Each row is where one point has got to under a steady rotation. How many ticks took it there?
The counts run from 0 to 338.
[108 140  95 153 136 110  70 114 166 115 105 130 146  96 156 158 103 139
 121  96 123 137  81 117 122 143 176 170 160 174 133 162 118 132 172 118
 109 125 139 141 130  98 114 150  93  96 103 132 116 159 159 149  85 144
 161 128] => 236
[ 83 145 114  91 152 155  94 123 134 113 132 153 157 112 174 160 103 120
 137  92 127 117 118 112 100  98  92 146 153 181 170 133  98 116 178 172
 135 133 147 104  96 116 141 139 109  95 117 121 155  94 123 101  86 144
 163 139] => 286
[ 96 140 117  94 152 154  87 126 135 110 131 152 154 116 173 153 105 120
 140  91 123 114 119 109 108  94  95 149 149 182 169 134  91 116 181 177
 137 129 144 107  97 126 139 138 107  90 113 119 155  93 128  99  83 138
 157 138] => 285
[124 121 115 143 129  99  80 116 174 106 103 154 131 135 182 161 118 179
 132 108 144 127 100  96 108 127 144 148 166 138 164 181 107 108 171 121
 137 141 119 117 107  93 105 133 140  77 124 123 131 133 135 127  69 165
 164 120] => 143
[128 121 102 181 128 107  69 107 156 108  97 129 115  97 160 143 109 153
 137 102 136 131  88 102 122 130 168 171 169 184 135 159 105 122 167 124
 123 135 118 152 124  94 130 121 121  74 107 144 119 152 146 133  87 159
 162 127] => 232
[ 69 109  94 140 157 184  99  98 151 108 143 124 179  98 142 195 148 143
 145 106  98 136 110  92 124 141 173 175 145 175  96 123 132 111 158 127
 111 120 124 132 120 123 147 129 129 109 113 129 112 147 139 121 102 138
 168 141] => 249
[ 93  98 129 113 151 190  86 118 161 117 137 148 179 123 162 157 115 155
 133 129  80 119  99 103 128 127 189 162 116 178 131 130 143 107 162 113
 124 108 114  89 131 161  93 101 150  77 121 151 125 138 131 131 126 144
 131 135] => 178
[106 147 102 155 139 119  59 105 166 119 103 136 141 108 146 159  97 142
 113 101 121 141  69 115 122 142 178 168 150 179 137 162 111 127 173 103
 116 126 147 134 135 104 112 153  92  90 107 149 119 165 147 144  97 132
 152 131] => 318
[ 64  98 104 142 158 192 107 101 150 106 143 127 186  92 154 181 147 138
 142 110  98 125 113  97 119 133 172 165 142 175 102 118 131 118 157 132
 114 119 109 121 123 126 145 118 136 101 113 133 109 142 141 127 101 157
 160 137] => 168
[ 72 144 109 112 153 157 107 114 128 122 134 153 159 121 159 177  91 125
 143 104 126 127 101 101  90 104  91 151 146 172 151 134 115 109 173 145
 132 150 146  96  96 112 152 145 133  97 127 150 156 100  99  89  98 141
 184 145] => 207
[ 94 146 138 112 151 172  63  98 148 113 112 156 134 128 153 159 111 157
 111 105 128 126  99 114 122 132 173 134 133 197 170 140  75 106 166 108
 133 116 142 105 121 125 103 128 107  55 117 146 131 152 114 130 125 115
 125 132] => 22
[108 152 104 101 142 160  73 122 138 115 124 162 147 121 153 146  73 123
 136 100  99 128  93 117 115 109 111 176 126 212 153 131 130 102 173 149
 133 117 159 100 110 144 119 142 104  94 115 147 161 106 128  93 116 118
 146 153] => 198
[103 127 151  93 151 177  65 114 156 111 122 151 142 129 163 149 120 160
 119 115 116 116 110 110 131 125 179 132 129 189 171 134  79 105 170 121
 134 107 129  99 122 139  96 106 126  51 117 140 130 140 119 132 120 125
 117 126] => 102
[ 75 114 142 128 153 168  91 115 152 131 127 147 170 105 164 144  92 136
 111 128 106 120  81 118 111 128 188 134 128 176 152 132 116 132 168 104
 116 127 117  93 135 134  99 104 139  59 117 173 126 149 124 153 122 160
 139 131] => 13
[ 89 111  97 142 151 176  83 107 149 116 139 113 159 103 131 189 138 143
 157 116  98 138 108  82 133 135 173 190 145 173  89 121 129 102 170 133
 113 123 130 147 118 126 153 127 134 110 109 144 116 140 121 110 102 121
 175 139] => 332
[ 96 123 115 183 137 129  88  87 147 111  99 152 123 112 157 153 101 163
 123 101 142 133  75 106 100 130 160 148 150 180 146 160 111 119 151  95
 131 145 112 114 122  92 126 125 136  62 125 161 124 158 123 130 107 166
 161 129] => 310
[110 139 104 123 148 159  53 119 147 129 132 133 152 133 128 164  95 129
 146 115 100 141  95  85 122  98 123 187 128 183 125 134 121 100 192 136
 141 130 154 125 116 140 138 150 114 110 121 161 150 111 106  80 100  95
 159 149] => 37
[ 86 115 114 141 148 151 103 122 128 125 133 139 155  98 165 145  91 108
 148 113 121 117  99  98  92  86 100 159 148 179 141 125 115 127 180 163
 133 151 116 116 106 119 158 116 146  89 119 166 153  95 109  96  91 167
 178 141] => 292
[102 114 113 140 142 140  94 122 139 129 128 139 140 124 152 169  98 140
 161 126 124 132 100  79  98 102 110 172 151 156 131 141 124  99 176 141
 135 160 125 118 100 119 151 115 167  90 122 169 150  96  90  83  90 143
 197 140] => 129
[ 67  85 123 147 157 192 105 104 146 112 143 126 181  89 163 155 139 133
 139 117  99 116 111  99 117 114 172 155 138 181 117 114 120 128 162 137
 120 123  96 116 127 133 143  96 149  84 114 147 114 137 133 129 105 169
 150 131] => 88
[ 97 137 146  90 152 182  70 106 150 110 119 156 140 128 164 156 118 161
 119 108 121 119 109 113 125 132 175 131 132 195 173 136  82 102 163 117
 132 109 135  96 118 136  99 111 122  50 115 140 133 141 118 129 124 123
 122 130] => 103
[ 74 147 112 101 155 156  98 117 131 124 133 154 159 123 159 176  95 126
 139 102 128 125 105 102  90 104  91 150 149 169 155 135 105 107 175 153
 133 146 150 101  94 114 148 148 123  98 122 144 158  99 101  90  92 136
 180 141] => 206
[ 92 151 127 123 148 178  70  90 136 107 112 157 126 122 141 161 106 157
 120  97 126 132  92 114 121 136 160 143 130 211 154 133  88 100 154 105
 130 116 145 105 118 122 119 131 108  57 117 150 132 151 113 117 134 113
 132 141] => 24
[ 71 143 108 107 152 162 112 115 127 116 134 158 164 107 168 166  94 120
 137  93 125 120 106 113  89 104  90 147 146 182 158 132 113 118 164 160
 130 144 142  97  97 113 150 138 121  96 120 135 158  99 119  98  97 153
 174 144] => 288
[105 160 106 102 145 159  68 122 135 125 126 153 145 121 139 157  73 118
 135 104 100 136  86 112 117 114 124 174 128 202 145 132 123 102 179 139
 130 121 166 110 113 141 124 148 102  95 112 161 157 113 114  96 120 104
 157 154] => 116
[107 112 117 134 143 131  92 129 141 132 128 135 139 122 156 167  96 137
 160 132 126 130  98  78 101 102 116 170 153 149 136 143 115 103 184 144
 133 159 126 122 103 115 148 111 169  91 123 169 149  98  91  88  85 146
 196 135] => 130
[118 126  93 141 132 110  90 126 156 104 112 130 142  80 181 150 117 129
 141  92 122 120 107 119 124 135 153 175 177 179 141 155 120 130 171 160
 109 117 127 149 113  99 128 125 107  93  96 109 126 130 173 141  73 172
 165 127] => 71
[129 116  92 176 122 109  81 107 156  97  98 138 119  95 167 146 113 155
 146  93 134 127  98 106 120 135 154 178 168 183 133 163 119 116 161 136
 122 127 114 146 114  95 132 119 126  81 106 125 121 142 160 130  81 167
 161 132] => 150
[109 146 107 115 144 162  60 118 141 122 128 148 146 130 140 153  82 124
 144 104 101 133  96  99 119  94 111 181 127 197 140 131 120 103 185 146
 140 126 155 114 114 145 137 147 108 101 120 157 157 103 111  81 108 103
 152 152] => 118
[106 126 104 178 132 118  92  91 154 107  97 160 124 116 167 162 106 171
 127  96 147 135  83 104  99 138 152 151 159 169 146 172 118 112 151 100
 132 144 116 116 114  86 123 133 134  71 124 143 123 153 131 128  96 170
 167 130] => 228
[ 95 125  78 146 140 135  97 119 162 106 125 139 179  84 170 155 107 123
 129  86  98 123  93 124 114 130 145 174 151 181 125 149 149 135 167 148
 111 114 127 123 123 115 125 147  93 115 106 115 125 133 180 140  86 172
 156 136] => 75
